Small tables with named rows and columns. After each table, cells are looked up by row and column.

repev
fields: dilif, vof, nin, dunagob, mal, vove, lovi, bufo
bavuza: [14.674, -13.706, 15.441, 18.812, 78.248, -0.815, 18.568, -17.099]
gud: [13.568, -26.893, -19.424, -35.405, -90.381, -24.705, -12.114, 13.736]
merimal: [4.933, -16.261, 8.719, 4.209, 39.641, 43.346, 21.754, -41.440]
pim: [11.562, -27.180, -18.867, -35.362, -91.380, -21.472, -11.796, 10.913]
pof: [1.558, -14.967, 14.568, 14.257, 61.031, 41.217, 23.133, -43.088]
piva: [14.558, -26.573, -19.451, -34.490, -88.700, -27.229, -12.753, 16.330]
vuv: [3.199, -28.348, -14.238, -30.632, -78.295, 7.541, -4.374, -11.749]
pagu: [2.673, -27.131, -12.065, -27.809, -67.487, 16.012, -0.935, -17.465]

What is the mal of bavuza in repev? 78.248
What is the bufo of merimal in repev? -41.440
What is the dilif of pagu in repev? 2.673
What is the mal of pim in repev? -91.380
What is the mal of pof in repev? 61.031
What is the dunagob of pim in repev? -35.362
What is the dunagob of pof in repev? 14.257
What is the mal of gud in repev? -90.381
What is the vof of bavuza in repev? -13.706
What is the dilif of bavuza in repev? 14.674
What is the nin of vuv in repev? -14.238
What is the dilif of piva in repev? 14.558
What is the bufo of pof in repev? -43.088
What is the bufo of pagu in repev? -17.465

mesukeb.csv
,ros,kur,palebem
mela,5.186,-4.410,-1.744
kup,-5.691,-2.564,-2.652
gad,-0.154,-4.447,-1.807
pedusa,-3.280,-2.055,-6.015
bupeki,-5.098,-2.822,0.757

kur of mela is -4.410
ros of bupeki is -5.098
palebem of bupeki is 0.757
ros of pedusa is -3.280
palebem of mela is -1.744
kur of kup is -2.564

zunut =
|  | pelur | tiz | fiz | gom | nimo | robuv | noz | dalemiz |
|---|---|---|---|---|---|---|---|---|
| gel | 1.02 | 1.99 | -3.14 | 1.98 | 0.79 | -0.75 | 1.54 | 4.37 |
| gub | 2.87 | -0.15 | 5.74 | -7.11 | 0.21 | -3.88 | -1.95 | 0.51 |
| zopu | 2.90 | 2.94 | 2.37 | 3.79 | -5.42 | -3.03 | 5.09 | 2.10 |
| rim | -3.54 | -2.99 | -4.98 | 2.60 | -5.19 | -0.13 | -0.58 | -5.86 |
| kodop | -0.01 | -1.62 | 2.00 | -7.54 | 1.04 | -1.71 | -4.63 | -1.82 |
| vil | 1.55 | 2.00 | -1.51 | 2.77 | -0.26 | -0.70 | 2.66 | 4.61 |
| ran | -4.64 | -4.99 | -4.54 | -6.92 | 2.66 | 0.74 | -8.59 | -5.12 |
| kame | 1.27 | -0.59 | 3.61 | -7.24 | 1.50 | -2.83 | -3.58 | -0.02 |
| rig | -2.17 | -1.03 | -1.28 | 4.40 | -5.78 | -1.11 | 3.11 | -3.31 |
| nevatos | -1.44 | -0.35 | -3.92 | 4.73 | -3.57 | -0.04 | 1.90 | -2.66 |
| fozol | -2.72 | -2.58 | -4.86 | -6.91 | 5.50 | 0.44 | -7.89 | -0.37 |
| fazizo | -2.23 | 0.25 | -8.00 | -1.87 | 6.38 | 1.29 | -4.91 | 2.60 |
| non | -2.52 | -1.30 | -8.13 | -5.14 | 5.86 | 0.80 | -6.36 | 1.64 |

gom of gel: 1.98
fiz of gel: -3.14
dalemiz of kame: -0.02
nimo of non: 5.86
nimo of rim: -5.19
pelur of kodop: -0.01
pelur of gel: 1.02
gom of fozol: -6.91
pelur of fazizo: -2.23
tiz of kame: -0.59
gom of kodop: -7.54
robuv of nevatos: -0.04
fiz of kodop: 2.00
dalemiz of non: 1.64
fiz of rim: -4.98
noz of ran: -8.59

